(in the rows, 100 means zero)
Rotation paths and how fast each direction turns (degrees each step):
Each turn is a multiple of 5 degrees from 10 to 175, or 0.
Each row of a path follows its step; steps can be skipped.

step 5: 132  113  74  130  95  136  82  119  79  130  70  100  100  137  110  49  91  71  103  96  93  120  99  112  92  77  80  95  63  116  99  82  85  115  96  95  98  118  110  125  142  59  100  112  75  119  97  108  113  111  116  130  52  73  97  104  115  145  120  118  63  91  111  85  131  97  101  110  101  82
step 12: 119  82  114  77  97  142  82  68  83  94  107  96  81  71  82  63  125  85  112  113  94  94  88  114  58  88  62  145  73  103  120  102  88  128  133  128  115  88  99  56  87  102  115  88  104  121  98  111  105  101  81  88  113  60  50  100  88  81  123  110  91  87  117  87  105  98  72  146  110  77
step 15: 100  102  62  118  115  126  76  83  113  136  115  108  86  116  100  95  97  103  73  148  72  94  115  116  99  123  105  125  89  77  88  119  90  100  88  105  98  104  127  118  153  90  144  79  108  130  130  129  109  75  95  95  105  65  74  51  61  115  112  94  57  90  123  101  99  81  91  93  102  76
step 16: 89  107  105  105  104  105  126  100  58  97  98  129  74  86  97  29  79  116  87  112  99  127  113  106  88  106  55  82  61  103  87  74  141  124  101  105  89  105  123  108  133  80  87  72  98  120  97  117  120  112  115  124  88  88  60  100  121  108  110  103  102  84  69  70  111  101  80  89  81  46
step 21: 102  102  101  132  110  130  72  62  60  122  62  129  89  93  83  107  75  85  116  127  120  87  80  92  63  100  92  129  64  88  99  118  111  110  105  130  83  130  120  109  128  109  106  83  51  114  121  95  114  106  112  128  99  87  66  133  71  123  93  98  93  109  117  86  135  104  124  129  72  84
step 22: 111  124  92  89  117  134  91  123  108  123  91  92  93  76  110  67  115  97  88  107  84  105  131  118  91  68  50  127  55  127  71  93  82  78  97  112  131  104  102  79  118  66  83  102  87  113  114  115  128  95  64  141  58  88  105  87  120  77  81  113  130  99  127  113  127  101  109  123  65  81
step 24: 126  79  83  118  101  90  104  109  75  135  76  109  86  100  109  72  96  114  87  113  83  133  130  138  98  77  75  160  103  125  78  82  99  112  124  106  107  78  92  98  116  117  116  75  103  108  130  111  166  112  80  101  75  107  62  84  101  94  103  91  86  106  95  101  132  66  118  127  120  63
Directions:
106  96  98  99  97  105  102  93  103  98  102  110  101  105  101  109  97  95  112  108  105  112  100  93  99  103  107  102  95  102  93  88  97  88  99  102  102  98  100  93  103  104  103  101  100  104  98  102  110  100  91  100  102  100  103  104  95  93  100  91  90  97  106  94  93  99  100  108  103  103 : 160
104  107  99  101  102  98  99  101  110  101  104  101  103  105  108  100  97  95  101  101  100  97  97  100  102  89  103  108  89  92  91  105  96  89  93  106  99  100  104  94  95  104  93  95  96  96  102  114  92  99  98  103  102  108  105  108  104  108  106  109  101  105  97  107  99  108  103  96  101  98 : 90
102  107  96  104  102  104  102  101  109  100  101  111  101  96  99  95  98  95  101  101  100  93  94  95  88  98  96  97  99  97  100  100  111  108  104  96  103  100  107  94  101  97  91  105  112  101  105  104  99  101  106  102  101  92  109  100  95  96  94  93  107  91  95  104  99  105  109  112  101  99 : 70
107  99  107  97  96  99  103  100  105  109  97  105  99  101  93  98  94  116  112  105  99  94  94  96  102  103  98  98  96  103  100  94  104  103  91  99  104  102  98  103  108  93  98  108  92  84  102  100  101  93  105  100  94  99  100  99  104  111  97  100  100  98  111  99  104  107  99  95  102  102 : 25
102  90  99  110  104  98  98  106  102  97  92  90  103  104  98  95  98  97  96  112  101  109  102  95  107  105  110  108  97  104  105  102  101  105  100  93  108  107  105  105  98  99  96  96  103  95  98  102  98  93  95  107  105  101  100  98  86  105  93  101  105  97  104  108  96  96  107  98  100  104 : 170
99  96  103  98  98  94  108  104  100  101  98  101  104  106  104  100  101  96  96  104  109  104  98  110  98  108  100  108  94  94  95  98  93  105  101  105  85  102  104  97  96  90  100  107  100  97  96  102  98  106  109  88  91  95  104  102  97  95  97  103  98  91  103  102  108  95  99  98  98  114 : 120
103  104  97  105  101  92  97  99  100  107  96  110  104  102  105  106  109  101  103  101  107  92  107  106  100  106  101  95  110  97  107  103  93  91  92  100  95  104  112  105  98  107  111  99  99  99  113  95  99  94  100  104  96  95  99  102  86  101  99  98  104  101  100  104  101  106  95  103  99  98 : 170
93  101  101  94  96  96  99  97  97  99  104  102  104  95  95  97  110  99  100  109  104  117  101  109  100  100  95  92  99  106  100  94  95  107  99  107  101  98  96  94  97  94  98  91  99  94  106  98  95  95  98  91  99  105  108  101  97  103  97  104  105  102  100  101  96  105  107  106  105  84 : 175
